Turns, then the turns between two rows, first turn first; the first pair answered
K_915:
[ 16 -10  -8  -9  -2  21 -11  16 -22   3   7   7  21   7 -17 -11  -5  -8
  -5 -25   7   3  10  15   6   0  31  -5] -> [  9 -26   5 -12  -6  19  -2  16   7   0   1   4  25  12  -9  10   1 -24
 -13 -19  11  -4   5  19  12  -5  28  -4]
[ -7  -8  -3  -9  -2  -6  24  10  10  27   3   2  -1   6  -5  -7 -17 -11
 -24  12 -15   8  -1  -9   8   5 -26  20] -> [ -2   0 -14  -4  -1  -7  17  10 -16  27  10   6  -3   4  -8 -20 -21  -2
 -20   3 -18  13   4 -10   3   5 -24  17]
[ 12   5 -27  -2  -7  -5  -4   1  24  -5   6 -25 -18 -20  -6  48  13  31
  -3  32  19  18  -1 -31  -2 -26  18 -16] -> [ 16  10 -38   4  -4  -7 -11   1  -9  -6  14 -20 -18 -22 -10  33  10  40
   4  22  15  24   4 -29  -8 -30  20 -21]
[-11  12   1 -21   8  14  -4 -11 -25  -1 -13  -1 -27  -9  -5   7 -11   8
  27  -4  -9  29  13   2  19   2  13   9] -> [-17 -11   7 -15   1   8   1 -15 -23  -8 -11  -1 -22  -2   7  21  -3  -4
  26  -9 -12  24  12  19  17 -13   9   1]
K_985:
[  9  -9 -24  11  -2  -7  -6  -2 -16   4   9   2   0   2   6 -22   2  -5
  -8  -9  -9  -8   4   6 -36 -10   1 -11] -> [  1   7 -21  -3  -3  -7   0 -23 -11  -1  -5 -16 -15 -17 -16 -13 -23   3
   0   0 -12   7  15   6  -9   7  13  -2]
[  8  -2  12  11  -1   7  -7   8  15  11   2  -5  13  -3   0  -1   3   0
   7 -13  10 -13  -9  -4   8  11   7   5] -> [  1  -2  13   6  -3   3  -5   3  22   7  -2 -11   8  -6  -3   6  -2   0
   8  -6  10 -11  -7  -1  13  14   7   6]
[-10  16 -26  -4   1 -14 -13   2   5  -5   7   7 -27  -4   0  -9   4  26
   2  18  16  -1   7 -17 -10   0  -7 -11] -> [ -3  18 -27   1   2  -9 -14  10  -4  -2  11  11 -23  -1   3 -16   8  26
   3  11  15  -2   4 -20 -15  -3  -5 -13]
K_787:
[  3 -21 -11   5   9  13  11  -3  38  18  -7  -2   9  25  -6  15  23  13
   2  -4 -15 -20 -15 -15   0   6  -3  -6] -> [ -5 -22  -4  -1   9  11  14  -8  39  15 -12  -4  10  19 -10  11  16  13
  -6   2 -18 -17 -14 -13   6  18 -12   0]
[ -6   7  -1   8 -12   4   6 -24   1   0  -5 -13 -15  -9 -16  24  -9   0
  22 -10   2  11  15  -6  22 -14  28  -2] -> [ -2  -2   0  13 -13   5   7 -21   3   0  -3  -9 -11  -3  -9  31  -2  -6
  23 -15   1   7  10  -1  18 -24  29  -6]
[ 10 -13   0   9   0   2 -10   7 -35  13  11  10  16   8  12 -37  12   0
 -13 -25  -3  -7  -8   1 -20   3 -21  -2] -> [  4 -17   6   5  -1  -1  -6   3 -33   8   7   9  17   5   9 -38   7  -2
 -21 -20  -6  -6  -8   5 -16  12 -29   2]
[ -3 -25  20 -13  -5  -1   9   0  24  -7 -12 -16  21   2  21  44  21 -21
  11 -11  19  -6 -12  11 -18 -10  -8  -4] -> [-18 -17  26 -28  -2  -6  14 -12  24 -12 -23 -22  16 -13   4  32   1 -15
  -2   5  14   2  -4   9  -4  20 -22  10]
K_834:
[  1 -20  25   0   1  19  24 -17 -16 -12  -4  12  20  -4  -4   1  -8 -12
   4 -12 -23  15   5  11   7   3   6   2] -> [  7   3   1   2   3  16  11 -21 -15 -11   2   4  -5 -11 -12  12 -13   7
  30  -6 -11  19  10  -2   7  -7  32  -4]
[-12   3  -3  -6 -18 -22  -1  -1  24   1  12 -13 -16  -7  -5  35  -1  -1
   9  28  11   9  14  -1  -1 -10  -4   1] -> [ -4   7  -3  -5 -13 -14  -4  15  35  10  15  -6  -9   2  -1  25  10   0
   2  27  15   0   5 -15 -13  -7 -10   4]
[  6  33  21 -10   8  22 -19  17 -40  18   2   7  28  -2 -12 -26  -9   9
  -9 -23 -21  10  -6 -15  13  18  14  13] -> [ -1  24  25 -12   3  18 -14   7 -47  12  -1   5  29  -6 -14 -21 -13   5
 -10 -24 -25  13  -2  -3  21  19  11  14]
[ 33  51  -8  -4   0  30  -9  12  38  18 -16  -9  -6  -5 -21  -6 -23   4
  29  -2  -7   2  10 -44   5   0  23  16] -> [ 29  21  26  -6  -1  36   7  23  42  18 -22   4  32   7  -8 -24 -14 -24
 -11 -10 -21  -9  -3 -33  -2  15 -17  25]
Then:
Each pair is two turns apart.
[-14  -5  17 -13   4  -6   0 -20  26  -7 -15 -19 -23  -9   1  23  -9 -10
   0  13  15  -9   8 -13  38   0  26  11] -> [  0   3   4  -4   6  -1  -8 -14  20   0  -6 -16 -26  -5   6  25  -2  -3
  16   6  20 -12   7 -20  29 -16  42   3] => K_787 then K_787
[ 19   1  31  -5 -10  -3  22  -8  18   8   6   0  13  -1   3  10  -3  -9
   4  18 -10   9 -12 -14  10  10 -15   0] -> [ 18  13  19  -5 -10  -7  18 -19   5   4   6  -6  -1 -10  -7  17 -13   3
  20  20  -9  20  -4 -11  18   7   2  -1] => K_834 then K_787
[  4  -9  12  -5 -13  14   8  -2   4  10  -7  -4   8  -3 -15   8   3 -14
   1  -7 -10   5   0   6   5  11   6   6] -> [ 13   6   0  -3 -10  15   0   2   9  15  -4  -5  -3  -3 -17   9   6  -5
  12  -3  -4   5   0  -6   0   8  18   5] => K_834 then K_834
[ 10  36  -4  -1  -3  27 -10   0  -5   6   4 -22 -15   5 -23  -6  -4  27
  15   3   5 -10   5 -14   5  14  26   1] -> [ 18   5  -3  16  -7  23 -11  12 -24   3  19  -7   0  24   1  -4  19  15
  15 -16   2 -21  -1   3 -16 -17  19 -14] => K_915 then K_834
[-14  24  -3 -29   5 -26 -20  -7  24 -13 -19 -18 -13 -35 -18  -1 -27   7
  -4  41  13  -7  20   5   1  10   5  34] -> [ -9  14  15 -29   9 -18 -15  12  36  -4 -21  -7  12 -22  -6 -19 -13  -7
 -30  37   9 -19   7  -2 -12  20 -21  39] => K_834 then K_834
[-4  0 -3  1 -3  1 -3  0 16 -6 -3 -9  2  5 -1  4  8 -2 -1  8 -2 -1 -2 -3
 -3 -4 -8  0] -> [ -8   2  -2  -2  -4   0  -3  -6  12  -9  -4 -11   0  -1  -6   2   2   0
  -2   9  -4   2   1  -2   0   1  -9   1] => K_834 then K_787
[ -7   4   4 -13  -5   1  -3   9  33   5 -12  -4  -2  -2  -5  13   8   5
   4  13  11   8  -3  -7   4   9   6  10] -> [ -3 -20  -5   3 -10  -7  -7   4 -21  -5   4   5   3   2   6   7  13   5
  14 -11   3  12   5  19  -6 -16   5  -6] => K_915 then K_915
[ 17  25  11   5  -5   0   8  -7 -34   3 -10  12 -12  -3 -15   6 -20   7
 -12  -7   0   1   8  -4   0 -13   7  -7] -> [ 25  21  12  11  -6   7   7   5 -28   8  -5  17  -5   8  -5   7  -7   2
 -12 -12   2  -5   0  -7 -12 -23   7 -11] => K_787 then K_834
[ -2 -16  -8   3  18 -29 -10  -9 -29  -2   3   7   9 -17  12 -10  -1   0
  17  -5 -17   7  -7  18   8 -34 -17  -3] -> [ -9 -19  -9   1  17 -35  -9 -13 -22  -7   1   6   5 -19  13  -4  -4  -2
  17   2 -16   6  -6  20  11 -32 -18  -2] => K_985 then K_985
[-10  -2 -30   4  -8 -18  -8  32 -34  23  11  20 -39   6  -3 -10  20   3
  14 -19   6   2  12  10 -15 -35 -11  -1] -> [ -9   1 -29   3 -12 -14  -4  21 -28  21   5  11 -46   0  -8  11  12   4
  28 -22   7   8  16  15   3 -41   9  -1] => K_985 then K_787
[ -6 -19  17   2  -8  57  -5  23 -23   8 -42   8  35   7  -2 -17  -1   4
 -20 -30 -12  14  -1  16  19  -4 -22   9] -> [-23 -26  13  -3 -16  43   1  -2  -3  -6 -51 -12  12  -3  -8  26 -13   3
  -1 -17  -6  22   9  32  43 -17   1   5] => K_834 then K_915
[  2  -6  17 -22 -19 -13  -1  11 -11   6  13  17  15  15  25  -6  21 -19
 -27  19 -12   5   8   2   9  -4 -19   4] -> [ -8  12   3 -32 -19 -22  -4  -8 -23  -1   8   3  -8  -5   5  -3  -1  -4
 -13  28 -13  20  24   2  27   7  -7   7] => K_787 then K_834
[ 19  -3   3  -2   1  -8  -1  23  -2   9  -7 -10  12   7  -9  -8  -7   6
 -10  11  13  -9 -22 -18 -14   4   0 -11] -> [  4 -15   5  -6  -8 -20   7  -1 -21  -7 -13 -20   2  -6 -16   8 -23   3
  -2   9   5   3  -7   6   5   0   6 -13] => K_834 then K_834
[ 35  11  -6  -1   8  12   7  24  -7  -7  -8   8  25 -18 -17  -6  -7  -4
   4 -18 -26   3  -4 -15  -7  26 -26  26] -> [ 31  -1  -2   0   3  10  11  15 -20 -14  -8   6  26 -19 -16   0 -11  -9
   6 -25 -34   7   1   2   0  19 -25  24] => K_787 then K_834
[  9  10 -28   9  10  -2 -10  -5  -5  -6   9  -3  -3   6  10   5  -7  12
  25  -3  25 -17  15  -6 -10 -19   8 -12] -> [  2 -10   0   3  11   2   1   8  11  -4   2   6  27  16  19 -10   3  -9
 -12  -2  17 -27   2  -3 -18  -3 -28  -1] => K_834 then K_787
[ 44  58  13 -30 -15  53   1  -3  16  35   1  -1  33 -12 -31 -12  -6  -9
   9 -31 -20  20 -16 -33  25   9   3  33] -> [ 48  25  10 -13 -16  43  -3  26  21  36  20  22  51  18   6 -17  34 -26
  -7 -34 -12  -9 -32 -28 -18 -17 -22  18] => K_985 then K_985
[ 25  -9  -7   5   3  14 -11  17  -2  17   7  23  18  23  17  -8  17   0
   1 -22   1  -7 -13  -4 -18 -20  13  -6] -> [  6 -24  -5   2  -8   0  -2 -17 -27  -3   1   8   5   6   4  11  -7  -1
  14 -25  -9  11   7  29   8 -25  21 -10] => K_834 then K_834
[  8   0   2  38  -3  18 -31  28  14  14  27   0 -14  -4   7 -15  11  12
   2  -2  -5 -12   3   8 -27 -21  13 -30] -> [-21 -25  33  19  -7   8 -12  14  29   1   9  -5   0 -14   4 -16  -1  -8
 -33  13 -17 -10   3  27 -13   8 -24 -15] => K_787 then K_787
[ 10  16 -12   2   2   8  -3   8 -23  -1   1  12   2  -1  -6 -20  -5  16
  11  -9   1   5   0  -9  -2   0   9   3] -> [-12   7 -19  -5  -3 -12  -2  -2   8 -14  -4   3 -19  -5  -2   8  -6  14
  13  17  13  -1   3  -3   3  -2   8   1] => K_985 then K_787
[ 12  17  -6  19   7  14   6  -1 -24 -13   5  17 -18   5  -2   9 -10   7
   7 -16  -5  11   4   7 -16   9  22 -13] -> [ 11   6  10  19   3  20  15  -3  -8 -11   0  14  -9  12   3  26  -8  -7
   6 -22  -7  10   0  14  -5   4  24 -11] => K_915 then K_985
[ 13   2  33   9  20  60  10  24  31  21 -25  -6  45   2  -1 -14  -7 -10
 -21 -14  -8   2 -15 -37   9  43   7  39] -> [ 29  -9  15  32  18  55  -2  26 -45  15  -1   8  49   8   7 -37  -3   0
  -5 -47 -19   8  -5 -17  -9  17  10  22] => K_915 then K_787
[ 16   0  13   4   4  15  -3  -3 -18  11 -18 -11  -2  -2   2 -10 -17  -7
  -7 -13  -8  15 -11  15   5  -3 -11  14] -> [ 13   3  15  -1   5  13  -2  -7 -10  10 -22 -13  -5  -5  -2  -6 -20  -7
  -8  -7  -8  16 -10  15  10   1 -12  18] => K_915 then K_787
[ 11  35 -22 -11   4   9  -3   6  -9  -4   2   2  -2  -7 -12 -24   6  32
  20   0  -6   3  -7 -13  14  11   5  11] -> [ 18  -5 -11   5  -5   7   4  13   9  -6   9   8  14  17  18   9  32   8
  25 -13  -3 -14 -18   9   2 -29   9  -5] => K_787 then K_915
[ 25   2  17  -8  40  13  10  -9 -15  20   3  -1  35  -2  -9 -30   4 -10
 -49 -23  -1   0  -7   0   6   0  -8  12] -> [-11  -5  12 -25  34 -14  16 -31  22   1  -9 -18   6 -17 -15   0  -6 -11
 -50  14  11   0   1   8  19   9 -13  14] => K_787 then K_985
[-23  -7 -19  -4 -10   0   5   6 -17 -13  19  26  13  16  23   5  31  11
   9  -3  -6  15  11  14  -7 -17 -12 -10] -> [-17  12  -7 -12  -6  15   9  -3 -35  -6   9  21  19   3   2 -12  10  18
   6 -13 -19  31  17  11  12   6  -8   2] => K_787 then K_985
